In the data rows, 128 means zero.
Some points:
[151 108 157 176 151 108 130 143 106 119  87 114 146 151 150 150 128  84
  89 174 136 149 189 148 103 149 136 124  94 125  86 119]
[140  71 138 104 142  98 134 159 164 154 111 127 102 132 117 136  69  52
 170 151 117 110  72 122 179 127 155 157 142 100 110 125]
[116 123 112 163 116  97  93 123 127 157  90 145 127 111 121 187 211 135
  92 146 100 109 181  83 102  63 145 130 144 103 130 153]
[201 106 117 172  94 150 144 167 117 135 140 142 135 146 131 150 184 107
 124 126  96 158 115 118  97 114 107 152 136 126 107 125]
[162 152 146 190 132 150 109 126 123 104 142 116 106 121  99 177 113 115
 156  49 132 144  71 148 157  95 141 126 110  82 147 127]
[ 97 113 124  98  76 162 145  96 110  89 124 102  83 178 146 142  89 146
 127 153 119 149 164 111  99 108 144 105 167 103 201 152]
[102 166 132 158  89 140  88 115 137 119  88 199  88 121 104  60  83 120
 171  64 163 113 126 104 122 124 123  93 115 100 124 161]
[151 125 171 138 120 142  94 137 107 179  90 124  94 169  95 131 107 115
 104 147 190 190 100  74 160 146 141  89  79 134  79 100]
[110 146 136 100 104 130 103 131 116 145 138 127 151  90 197 121 187  76
 130 111  94  92  96  45  95 113  98 111 129 121 122 117]
[143 167 166 122 144  92 203 148 127 179 144 129 129 142 141 100 126  86
 158 181 144 120 124 150 110  69 142 110 123 126 145  66]
[119  99 149  81  87  56  62 154  97 166 157 146 139  97  99  79  88 107
 193 139 171 112 108 127 115 106 117 165 140 172 117 155]
[156  92 204 141 130 167  61 135 140 148 100 133 134 136 174 155 119 199
 147 145 117  69  96  83 112 153  87 155 127  72 137  97]
[169 184 126 153 136 169 129 145 112 208 105 127 104 181 141 122 104 144
  79 132 130 156 139 129 133 147 140 123 132 138 110 167]
[115 156 111  91 158  96 142 100 120 132 124 132 125 138 105 133 183  80
 123 138 174 140 113 147 163 143 117 169 144  71  85  61]
[205 149 130 117 143 138 112 113 164 136 119 129 123 196 177 171 107 129
 146  95  94 133 137 123  61 154 139 155 112  98 105 136]
[138 112  95 106  50 137  62 139  85 141 172 144 162  84 182 156 129 134
 138  82 174 119 193 167 126  65 101 146 177 149 146 120]
[ 76 148 134 161 123  99 145 159 115 159  62 124  67 113 157 143  58 131
 126 160 126 127 132 133 159 107  81 189 146 143 132 105]
[ 91  97 121 106 149 113 142 134 155 120 158 151 130 147  99  98  98 146
 114 160 139 159  96  96 166  89 171 184  18 195 167 115]
[ 60 116 185  87 138 141 149 146 205 154 113 146  96 133  83 139 145 144
 112 150 124  98 122 162 171  92 161 169 115  88  93 168]
[170 100 152 125  74 136 157 183  73  82 186  74 127 135 160 118 169 172
  13 139  52 124 121 153 123  79 118 106 150 181 103 149]
[119 196 150 168 142 199 171 117 171 140 158 127 176 137 104 164 116 139
 104  96 135 100 110  64 121 173  95 110 118 136 106 107]
[145 194 134 130  97  24 116 124 198 148  92  86 138 145 125 141 159 141
 128 103 154 110 102 127 113 160 133  71 169  95 131 152]
[133  63  92 106 131 152  74 117 174 171 132 122 137 130 102 152  97 172
 125  78  84 147 143  98 113 155  92  78 162 112 101 119]
[151 144 115 148 136 127 161  94 175 166 101 173 163 108 106 113 165 178
 134 133  99 182 104  84 123 119 104 129 122 109 163 149]
[170 132 179 118 131 118 168  72  21  81 158 113  92 128 149 128 220 160
 118  97  53 154 155  92 127  94 189  45 125 107  89 113]
[165 125  88 106 151 155 186  73  90 158 104 185 181 103 120  94 124  91
  98  98 165  93  79  89 138 149 110 149 127 157 187 171]
[146 124 157  98 120 141 156 180 164  90 140 140 147 121 158 114 143 119
 139 150 134 166 146 173 176 165  84  82 106  73 143 245]
[ 72 113 130 106 166 127 171 135 114 148 147 102 119 100 121 133 161 104
 203 101 122 121 104 162  85 139 106 142  92 110 136 120]
[119 113 149 171 158 132 161  81 178 127 165 128 165 115 185 130 121  87
  49 150 133 129 147  95 153 136  70 110 121 105 153 110]
[ 83 200  89 151 192 136 141  91 153 155 103 159  89 161 176 189 104 186
 176 151 166 151 141 108 138  58 102 170 103 159 107 121]
[142 127 164 135 113 150 183 144  62  80 109 117 114  82 106 113 132 160
 117 144 117  65 184 118 134 150 200 164 198 145 101 152]
[115  84 102 135 202 163  77 151  82 106  53 161 126 108 172  58 191 155
 148  72 146 158  75 162 130 216  98 115 204 158 157 125]
[136 152 136 111 149  87 117 139 110 148 114 150 117  37 130 158 116 150
 112 149 140 108 170 146  81 158 157 192  57 128 145 100]
[165 120 111 116 115 143 166  79 152 111  82  91 139 178 134  98 110 108
 124  75 156 120  84 127 133 152 124 118 132 107 103 115]
[103  99 142  91 171 108 117 147 128 130 105 134  84  75 140 162  60 120
 126 128 158  97 105 155 134 123  40 128 117 139 121  81]
[ 64 110 108  72 123 108 121  77 142  95  73 147 128 168 153  77 134 136
  97 127 152 170 145 140  40 163 153 132 155 107 103 133]
[179  75 151  78 122  98 178 147 156 152 109 178 107  83 139 123 103 149
 141  98 148 129 174 169 177  88 179 129 112 153 100 131]
[104 113  75 112 136  93 190 196 133 144 166 136 135 147 109 205  98  77
 137 127 137  83 177 103 120 137 163 143  97 134  99 110]
[134 150 138 134 128 129 120 142 137  68 171 100 124 115 119 138 182 120
 135 151 145  72 107 149 115 125 154 128 141 164 195 171]
[185 126 124 101  98 181  63 140 134 114 158 115 113 119 173  78  80 112
  74  90 154 142 130  91 148 197 129 136 166 133 159 146]
[147  86  59 139 141 108 108  99 134 153 114 131 122  91  71 131 106 140
 173 146 118  77 159 174 105 164 129 106 146 164 109 135]
[144 134  91 103 167 154 103 135 119 104 162  93 125 130 136 130  96 221
 147  90 146 136 148 151 125 153 120  99 104  80 159 106]
[117 124 194 126  93  92 102  56  34  68 207 119 133 169 152 172 152 142
  99  91  90 118 144 147 174  78 103 116 122 102 118 147]
[184 123 133 202 155 120 119 104 180 128 159 119 109 177  75  63 143 102
 119 126 137 129 138 196  88 112  67 153 131 182 168 126]
[109 142 127 129  77 141 118  86 170  80 132 141 126 121 104 111 160 105
  83 149  80 156 165  88 138 111 127 136 152 178  82  65]
[152 125 147  69 175  97 180 119 118 109  65 120 143 156  66 161  94 119
 178 166 115 101 183  93 137 104  79 140 113  95 166 129]
[121  84  58 174  34 118 143 111 103  99 121 121 197 212 158 150 165 128
 163 168 178  61 118 111 148 143  99 108 118 169  93 125]
[ 99 108 117 115 145 167 102 162  84 183 134 157 138 100 121  74 101 110
 195 200  83 111  95 204 135 137 154 123 113 149 140 112]
[ 78 163  97 128 151 117 121 109 126 209 149  59  83 107  65 100  97 102
 173 130 141 137 115 125 139 179  89 149 120  82 127 137]
[174  97 100 110 153 176 118 114 114  99  46  71 176  87 138  90 160 141
 187 186 178 141 116 129 107 127 159 211 112 142 148 140]
[118 100  73 119 108 157 160 129 143 157 122  60  66 114  97 146 143 158
  98  92 163 162 138 146 164 124 121 124  96 129  97 132]
[136 150 120  63  85 140 126 123  60  40 191  97 105  91 112 135 215 142
  64 193 105 115  89 143 104  46 130  33 155 152  73 159]
[ 64 126 147 165  90 159 219 110 148  98 145 138 133 134 107 178  90 151
 147 150 115 181  81  68 119 143 131 138 132  88 104 106]
[141  90 106 158 117 115 145 129 221 139 124 104 104 145 162 146 140 123
 142 100 136 142 103  82  87 111 179 123  87  54 136  95]
[102 142  92 170 118 128  89 132  97 105  94 122  95 115 127 100 139 128
 113 147 138  71 119 136 177 119 140  77 109 102 167 174]
[136  91 156 118 132 107  87  99 132  99 170 144  83 151 114 106 118 154
 120  96 101 114  88 114 106 138 130 147 139 168  99 136]
[135 103 116 149 124  81 166  48 163 114 112 158 129  73 127 189 113 120
 133 139 116  88 128 142 145 149  98 166  53 152 154 105]
[150 153 103 150 166 153 121 176 100 109  97 165 200 117  92 140 147 138
 115 112  62 120 147 161 145  67 132 153 149 130 110 130]
[110 132 122 106 127  76  72 146 104 123 130  82 220 135 152 170 130 160
 128 184 157 214 104 104 152 155 193  94 157 134 172 112]
[167 170 143  97 145 137  95 180 157  47 139 151  95 178 145 142 142 139
 189 144 103 151 125 136 171 186  87  84 167 172 159 105]
[128 109 113 151 113 128 121 157 100 144 121 134 121 138 117 119 176 116
 111 133 163 163 125 166 157 134 130 141 153 121 219 110]
[103 119 128 143 185  95 145 121 126 106 149 134 105 183 149 111 152 158
 109 110 148 131 157  97 103 153 135 156 187  83 147 146]
[167 141  84 123 104 137 136 192 149 166 154 129 138 140 116  44 128 187
  94 120 163 140 103  88 114 170 136 145 117  77 127  55]
[110 153 126  89 149 193  95 151 133 161 128 142 129 161 167  70 124 137
 148 102 160 142  46 231  91 128 142  98 154 151 167 164]
[137 156 150 153  75 197 123 115 135 118 136 123 147  80  69 139 110  97
 129 132 146 209 145 155  80  73  97 134 137  85 115 109]
[ 95 160 137 136 115 162 117 158 119  72  95 114 131 102 109 120 118  99
  72 134  79 120 171 156  82  94 118  48  89 131 140 126]
[102 119 151 136 109 104 126  94  18 154 177 167  96 100 146 158 143 106
  82 151  70 114 148 113 111 152 166 132 119 138 131 129]
[119 123 104 110 134 104 138 120 159 136 141 200 211 141 109 183 169 127
  66 135  87  91 138 150 157 135 178 128 133  87 124 112]
[147 109 119 171 160 130 152 114 165 152 121 188  75 109 147 133 123  78
 153 152 132 138 177 130 153 111 171  85 131 139  88 117]
[134 188 102 108 149  58 151  90 135 153 119  96 153  79 178 125  52  96
 129 117  90 122  90 155 191 116 148 198 122 148  98 147]
[113  95 115 194 136  91 120 176 103  63 150  68 148  99 154  48 117 141
 127 165 108 127 137 104 109  77 101 115 115 162  88 176]
[ 59  89 159 180 170 127 104 118 138 128 154 101 176 195  93 102  80 150
 122  78 114 152  93 128 153 124 144 148 144 125  92 139]
[ 99 175 163 157  93  48 136 131 127 161 127  86 157  76  98 127 152 100
 204  99 121 154 148 155 126 141 123 152 156 177 138 181]
[ 95 119 163 123 166 142 149 144 167 160 159 130 108 155 103 133  79 123
 128 116 131  81 114 104  67 124 163  87 174 175 156 130]
[147 164 103 127 131 178  88 117 133  57 185 151 161 117 139 166 110  88
 121 122 143 139 147 109 135 182 139 141 122 129  96 142]
[ 71 157 125  74 132 143 148 171 156 160 106 121 126 167 108 102 140  59
 158  90  98 135 196 135 147 138 138 153  73 197 149  98]
[143 146 175 111  90 186  75 115 115 145 128 122 132 126 136 103 116 189
 139 129 146 104 138 153 163 158 115  88 135 145 156 111]
Along one direction, these points spread out more than along any other. Take the direction at right angles to it along which they spread out most. Go by this last direction. How many in every 100 of the points above lie lower along it than each point below? Answers are rounded to whole numbers. More than half of the points above lie lower than the first one.
[103  99 142  91 171 108 117 147 128 130 105 134  84  75 140 162  60 120
 126 128 158  97 105 155 134 123  40 128 117 139 121  81] 58
[143 167 166 122 144  92 203 148 127 179 144 129 129 142 141 100 126  86
 158 181 144 120 124 150 110  69 142 110 123 126 145  66] 91
[151 125 171 138 120 142  94 137 107 179  90 124  94 169  95 131 107 115
 104 147 190 190 100  74 160 146 141  89  79 134  79 100] 39
[162 152 146 190 132 150 109 126 123 104 142 116 106 121  99 177 113 115
 156  49 132 144  71 148 157  95 141 126 110  82 147 127] 40
[165 125  88 106 151 155 186  73  90 158 104 185 181 103 120  94 124  91
  98  98 165  93  79  89 138 149 110 149 127 157 187 171] 30
[110 132 122 106 127  76  72 146 104 123 130  82 220 135 152 170 130 160
 128 184 157 214 104 104 152 155 193  94 157 134 172 112] 21
[ 95 160 137 136 115 162 117 158 119  72  95 114 131 102 109 120 118  99
  72 134  79 120 171 156  82  94 118  48  89 131 140 126] 60
[136 152 136 111 149  87 117 139 110 148 114 150 117  37 130 158 116 150
 112 149 140 108 170 146  81 158 157 192  57 128 145 100] 90
[104 113  75 112 136  93 190 196 133 144 166 136 135 147 109 205  98  77
 137 127 137  83 177 103 120 137 163 143  97 134  99 110] 99
[119 196 150 168 142 199 171 117 171 140 158 127 176 137 104 164 116 139
 104  96 135 100 110  64 121 173  95 110 118 136 106 107] 53
[205 149 130 117 143 138 112 113 164 136 119 129 123 196 177 171 107 129
 146  95  94 133 137 123  61 154 139 155 112  98 105 136] 42
[ 60 116 185  87 138 141 149 146 205 154 113 146  96 133  83 139 145 144
 112 150 124  98 122 162 171  92 161 169 115  88  93 168] 88
